In the data rows, zero lies at 4.5, halfway between 4 and 5.
Here are some points:
[5 6 4 3 6 4 5 5 3 4 6 5 5 4]
[5 5 6 5 4 4 5 4 5 5 3 5 4 6]
[5 3 6 8 1 6 4 1 8 5 0 4 3 9]
[6 4 5 4 5 3 4 4 4 6 6 5 5 3]
[2 3 3 5 5 6 4 6 5 4 6 4 4 4]
[3 4 3 5 5 6 4 5 4 3 6 4 4 3]
[5 3 4 7 3 4 4 3 6 5 3 4 4 6]
[3 5 3 2 7 4 4 8 3 3 9 6 5 1]
[6 5 4 3 5 4 5 6 4 5 6 5 5 4]
[3 2 4 6 4 7 3 5 5 3 6 3 4 5]
[1 1 4 6 2 9 4 7 5 1 6 1 4 7]
[6 4 7 6 1 5 5 2 6 6 0 5 3 9]
[7 6 6 5 4 3 4 3 4 7 2 6 5 5]
[4 5 4 5 5 4 4 4 4 5 4 5 5 3]
[2 0 4 9 0 7 3 4 7 2 3 2 3 8]
[5 6 4 2 7 4 5 5 3 4 7 6 6 3]
[2 4 4 4 6 5 4 6 4 4 7 4 5 3]
[5 5 6 5 3 4 4 4 5 5 3 5 4 6]
[7 6 5 6 4 3 5 2 5 6 1 5 5 5]
[4 2 6 7 2 6 4 3 5 4 3 3 5 6]
[5 5 4 4 5 4 5 5 4 4 5 4 4 4]
[9 8 6 4 7 0 6 2 3 9 2 8 5 3]
[9 6 7 5 5 2 5 1 3 8 2 6 7 4]
Here are 12 more points, each followed by its number:
[6 5 6 6 3 5 5 2 5 5 1 5 5 7] 0
[5 4 4 4 5 6 4 6 4 3 6 4 5 4] 1
[4 6 3 3 6 4 6 6 4 4 4 5 4 4] 2
[5 6 5 3 5 2 5 4 4 6 5 5 4 3] 3
[2 3 4 4 4 7 4 6 4 2 6 3 5 5] 4
[2 1 5 8 2 7 4 3 6 4 2 2 4 8] 5
[4 5 3 4 7 4 5 6 3 4 6 4 5 3] 6
[7 7 3 2 9 2 5 5 2 7 7 7 5 0] 7
[4 5 3 2 7 4 5 6 3 3 7 5 6 1] 8
[4 5 5 3 6 4 4 6 4 5 6 5 5 3] 9
[3 2 5 6 4 6 4 4 5 4 4 4 4 5] 10
[4 5 3 3 6 4 4 6 4 3 6 4 5 3] 11
Which of these numbered points is nearest to each point below, ignoring the 2 directions in which the first points spread most? Its number follows each.
[8 8 5 3 7 2 6 2 4 7 3 7 6 4] > 0
[8 6 6 5 5 2 5 3 4 8 3 7 4 5] > 7
[0 0 4 9 0 9 4 6 7 0 4 0 2 8] > 6
[3 3 4 4 5 6 5 6 3 4 7 3 6 2] > 5
[7 7 5 2 7 2 5 5 3 7 5 7 5 2] > 9
[5 4 4 5 5 4 5 4 4 4 5 5 4 4] > 7
[6 5 6 4 3 3 5 3 5 6 3 5 4 5] > 3
[3 5 5 3 5 5 4 7 4 4 6 4 4 4] > 9
Now 12 new points, numbered from 0 again:
[3 3 5 5 3 5 5 5 5 3 4 4 3 7] 0
[6 7 3 3 7 3 5 5 3 5 6 6 6 2] 1
[4 4 5 6 3 5 4 3 5 4 3 4 4 4] 2
[4 4 4 4 4 5 4 6 4 4 5 4 5 5] 3
[1 4 3 3 4 7 3 6 5 2 8 4 3 5] 4
[6 7 4 3 6 3 5 5 4 5 5 6 5 3] 5
[6 5 5 5 5 3 5 3 4 7 2 5 4 4] 6
[3 3 3 4 5 6 4 7 5 3 6 4 4 3] 7
[7 7 5 4 5 3 5 4 4 6 4 6 4 5] 8
[6 4 6 6 4 5 5 3 4 5 4 4 6 5] 9
[6 5 6 4 4 3 4 3 5 6 4 5 4 5] 10
[5 4 5 6 4 5 4 2 5 4 2 5 5 5] 11
The same question for these:
[7 6 5 5 6 2 6 2 4 8 1 6 4 5] > 6
[2 3 4 7 2 6 4 4 5 3 4 2 5 5] > 2
[8 4 6 9 2 4 4 1 6 6 0 4 4 8] > 1
[2 3 4 4 4 7 4 6 4 2 8 3 5 2] > 2
[8 8 5 4 5 2 6 3 4 6 0 6 4 5] > 5
[5 3 3 6 3 6 4 4 6 3 4 3 4 7] > 1
[7 7 6 5 4 4 4 4 5 7 3 6 4 6] > 8
[3 2 4 6 3 7 4 4 6 3 4 3 5 5] > 11
